(in the rows, 128 means zero)
Each path below is one point turned by a fixed rotation once a step. After each direction that follows a path, write how fast that rotation turns it, in degrees each step (0 if it stays still).
Each turn is a multiple of 5 degrees from 10 to 175, or 0.
Each row of a path follows its step; steps can be skipped.

step 2: [122 129 131 125 132 123 125 116 126 134 130 134 137 119 127 130 123 133
 119 121 128 126 133 129 122 128 124 134 125 122 134 120 128 126 126 126
 128 133 125 128 126 128 132 135 119 131 135 125 121 137 124 122 129 131
 127 128 129 123 139 139 130 134 135 125 128 129 129 128]
step 3: [126 128 130 120 124 133 128 129 118 125 118 123 127 122 135 135 133 124
 129 123 134 133 127 119 137 132 127 132 128 138 133 129 126 131 130 126
 125 126 135 127 128 123 126 131 129 127 142 127 125 125 127 127 134 129
 123 133 135 129 134 137 124 135 125 122 137 126 132 134]
step 7: [133 126 126 133 124 126 130 133 122 127 141 126 128 114 133 125 123 129
 115 131 125 130 127 122 135 131 126 126 128 126 135 123 131 126 139 122
 129 124 127 135 125 129 133 125 128 130 133 121 133 129 125 128 124 128
 130 128 126 142 127 122 129 128 134 125 132 134 129 133]
step 9: [127 130 138 123 136 128 128 130 136 122 117 136 133 125 133 136 126 133
 122 138 130 125 124 118 133 124 127 126 123 123 129 124 130 131 134 127
 124 127 128 131 126 130 125 126 128 131 135 127 126 134 125 123 128 124
 125 129 136 131 133 134 121 125 139 126 120 125 136 125]
step 12: [130 131 137 118 127 128 131 127 126 123 136 129 129 126 134 131 123 124
 126 128 135 125 134 128 133 141 129 128 127 129 125 126 133 130 124 117
 129 134 120 125 122 125 118 134 127 119 134 123 119 122 133 130 125 132
 130 134 128 131 122 133 131 128 134 127 126 117 127 129]
step 18: [126 134 131 123 129 133 132 129 120 131 130 133 129 117 128 127 129 133
 125 131 128 122 131 123 132 130 136 132 119 130 133 125 120 132 129 120
 126 128 131 135 121 132 125 123 139 128 136 133 125 125 129 124 122 133
 125 129 125 141 135 123 128 129 132 124 139 123 129 124]
step 21: [139 116 128 128 131 134 131 130 114 125 135 133 124 131 141 133 125 130
 128 120 130 136 131 122 132 136 122 127 124 127 134 136 129 129 130 126
 126 122 128 123 126 124 127 136 132 131 134 127 127 132 122 122 127 124
 127 124 134 132 125 129 128 128 133 131 134 126 131 133]
step 24: [136 128 130 126 132 125 118 133 137 133 125 125 130 125 130 126 137 130
 120 132 132 127 136 127 136 128 129 128 121 131 133 124 130 124 137 125
 122 126 130 126 134 125 125 133 123 132 135 128 131 126 120 127 131 129
 130 132 130 131 133 132 124 132 127 122 143 118 136 131]
[130 129 128 128 127 127 128 128 126 129 128 127 128 129 127 128 128 127
 128 125 131 126 131 127 128 130 126 128 128 129 128 127 125 128 128 129
 128 129 126 127 128 126 128 129 126 128 128 128 128 128 126 129 129 127
 127 127 131 125 129 127 127 125 129 127 126 126 128 128] : 35

step 5: [125 130 129 118 137 135 128 130 130 129 136 125 128 125 122 123 127 125
 136 127 128 137 122 133 120 133 124 118 122 127 135 113 131 123 129 129
 121 126 127 134 126 130 129 140 120 131 133 128 121 136 125 123 123 128
 132 131 122 128 127 130 128 123 115 129 124 127 127 129]
step 8: [140 137 133 129 114 131 129 132 122 129 132 127 118 124 130 127 128 125
 129 133 130 126 130 135 125 137 123 123 125 132 135 124 129 131 123 124
 127 136 129 124 125 132 134 134 134 140 129 130 118 133 134 122 125 133
 129 137 126 129 127 123 130 134 119 126 130 131 137 128]
step 12: [119 128 135 126 135 124 121 116 133 131 130 129 132 133 121 139 134 138
 123 128 122 126 137 128 131 132 122 127 126 128 128 132 136 119 136 121
 136 128 122 127 130 130 133 132 118 130 127 122 128 130 118 126 129 136
 122 121 130 128 131 129 125 126 132 120 123 129 125 129]
step 13: [126 135 128 118 132 117 123 126 129 129 138 135 132 122 117 128 136 124
 132 127 125 128 130 129 132 137 135 130 125 120 131 122 127 130 127 137
 124 128 129 117 125 133 126 125 131 132 128 125 126 121 128 129 129 119
 135 125 127 124 132 125 135 135 132 131 120 133 120 137]
step 16: [122 138 122 121 119 130 132 137 121 122 136 137 133 123 132 125 126 128
 126 139 118 131 130 128 132 127 133 127 133 124 130 127 120 132 133 126
 128 132 140 125 124 128 127 125 132 131 129 132 126 131 119 127 117 116
 133 125 128 134 126 125 124 126 124 136 127 132 127 127]
step 20: [126 127 130 131 124 122 129 129 132 125 119 120 125 130 121 125 132 126
 129 129 122 126 128 121 132 140 128 124 126 143 129 122 139 128 118 125
 129 130 128 130 131 129 129 129 120 126 121 133 130 118 126 132 129 128
 129 129 118 127 139 122 126 139 125 116 129 125 127 126]
step 23: [116 129 130 117 129 127 133 127 125 120 132 129 121 133 121 127 122 131
 125 121 122 128 128 128 129 133 120 119 126 128 130 115 120 127 127 125
 124 131 126 129 135 122 131 118 125 122 117 129 130 124 129 128 131 135
 133 124 119 125 132 133 131 131 126 128 136 132 133 120]
step 24: [129 129 132 120 131 136 129 121 124 131 138 128 123 127 124 124 126 124
 124 135 118 131 122 130 128 129 128 134 124 132 131 139 122 129 134 129
 124 123 119 133 130 131 136 119 126 136 131 130 128 141 132 121 120 127
 129 132 127 121 135 140 129 123 124 129 120 132 126 129]
[129 128 129 129 128 129 129 127 128 130 128 130 128 128 128 129 127 129
 129 128 126 128 128 127 129 125 129 126 131 131 126 130 127 127 129 127
 128 126 127 129 127 126 128 129 126 128 130 127 130 128 128 129 128 125
 127 129 130 127 127 130 129 128 128 128 126 132 127 127] : 145
[126 130 129 129 126 130 127 129 129 126 130 130 126 131 129 130 127 126
 128 129 130 128 127 127 127 130 127 130 128 127 130 127 128 128 128 128
 128 127 126 129 125 126 126 126 127 129 128 129 128 130 127 128 127 126
 128 130 129 128 128 129 129 128 128 130 128 128 128 126] : 40
[129 128 125 128 129 129 128 127 125 130 130 126 128 129 129 127 129 128
 129 129 125 127 129 128 127 127 129 129 127 125 128 131 128 128 128 131
 128 130 127 129 128 127 126 127 127 129 126 129 127 128 125 127 128 125
 127 128 128 126 128 127 128 128 129 129 127 128 128 129] : 125
[127 125 131 126 129 126 127 129 130 129 130 128 127 127 128 125 127 127
 128 127 127 129 129 129 127 127 127 129 130 130 128 127 129 126 128 129
 130 131 129 129 128 127 128 126 127 127 129 128 127 129 127 128 128 129
 131 127 127 127 126 130 130 129 128 130 127 129 127 130] : 40

step 2: [129 131 128 130 135 129 117 125 128 133 124 124 131 137 121 122 137 132
 136 133 139 129 136 125 126 128 128 129 130 130 123 124 125 126 120 123
 126 120 130 137 131 125 128 130 125 125 138 131 124 124 132 118 136 120
 128 119 128 133 135 132 130 117 133 126 121 131 128 140]
step 4: [128 130 135 132 124 123 117 136 135 131 122 131 127 116 130 122 127 128
 132 139 130 117 131 132 118 128 128 133 130 121 122 130 134 121 130 134
 131 131 122 129 125 121 132 128 130 119 133 131 120 128 128 137 131 126
 124 134 124 130 135 137 127 132 128 128 124 138 136 127]
step 5: [126 131 117 128 128 121 113 123 129 124 132 125 137 131 118 124 135 132
 137 122 132 121 143 125 128 132 131 128 131 128 128 131 128 120 121 131
 130 123 123 133 131 118 133 130 123 126 131 129 119 127 130 129 122 126
 123 129 124 137 138 128 136 128 124 125 125 127 131 132]
step 9: [129 116 124 128 132 126 128 133 119 135 139 128 129 131 119 128 128 133
 131 135 134 129 140 131 132 133 131 128 136 136 126 131 132 127 131 129
 119 132 127 132 134 126 129 128 125 126 124 136 127 130 124 129 117 126
 129 128 125 131 132 126 134 126 129 121 131 144 128 144]
step 14: [126 134 124 138 123 138 120 135 126 126 129 123 133 135 129 122 133 130
 119 135 132 122 129 135 131 131 130 141 126 127 124 125 125 130 120 128
 131 129 130 124 123 120 128 128 133 117 128 127 126 124 127 122 130 123
 136 126 121 139 141 125 130 122 119 129 123 129 129 131]
step 18: [123 134 123 127 130 137 133 136 124 136 128 134 128 121 122 121 121 134
 131 143 129 127 120 132 120 128 128 130 136 132 122 128 128 124 136 135
 129 129 132 122 126 125 134 126 135 120 124 127 122 126 130 130 127 122
 125 131 126 141 136 137 127 124 124 125 130 131 134 134]
step 19: [122 129 115 128 120 114 122 117 129 128 130 130 137 124 128 118 123 125
 127 128 131 134 127 135 125 134 136 120 129 133 126 128 127 122 135 125
 120 133 124 130 125 122 132 129 128 122 132 122 121 135 131 129 125 131
 124 131 131 140 140 129 129 131 130 125 132 131 129 134]
step 20: [126 124 122 134 129 128 123 128 124 134 130 131 125 131 130 128 128 129
 128 126 140 130 136 120 124 124 136 136 126 136 130 138 134 127 134 122
 120 130 128 130 130 126 130 132 126 128 128 136 125 126 133 127 119 130
 133 131 135 131 132 127 133 116 140 126 131 143 132 141]
[128 127 127 129 131 130 127 129 127 131 129 128 130 128 128 127 130 131
 126 128 128 129 130 128 125 125 130 129 128 129 129 129 129 128 126 127
 130 128 131 129 128 127 127 127 126 129 129 127 127 129 128 126 128 129
 129 129 130 130 126 127 131 129 127 130 129 127 128 126] : 120
[129 127 125 128 127 126 128 128 130 129 127 130 127 127 127 129 128 126
 128 128 129 127 130 126 127 129 130 129 128 126 130 129 130 127 125 126
 128 128 128 129 131 128 127 129 130 128 129 129 128 129 128 130 126 128
 127 126 127 128 126 128 128 128 127 129 130 130 128 127] : 95
[128 128 127 126 127 130 130 128 130 129 126 128 127 129 128 129 129 127
 128 130 127 127 127 129 128 126 130 129 126 126 128 128 129 127 130 130
 129 128 127 128 125 126 127 126 130 126 126 127 127 128 127 126 129 128
 130 128 127 128 125 127 128 125 126 127 127 128 127 129] : 100
[128 126 128 129 125 131 127 127 130 128 129 129 129 126 127 126 128 128
 127 129 127 128 126 128 128 127 128 127 126 129 128 127 130 129 126 129
 129 128 130 127 127 128 128 129 129 129 128 130 129 125 129 129 127 128
 129 129 127 128 128 130 124 131 126 131 128 128 128 128] : 100
[126 129 129 129 128 129 131 128 127 130 127 128 126 127 129 128 128 128
 124 128 129 128 127 127 127 127 126 129 127 126 127 127 124 128 128 128
 128 127 128 127 128 128 129 130 128 127 128 130 128 129 128 128 127 125
 128 128 126 130 129 128 129 129 126 130 129 128 129 124] : 100
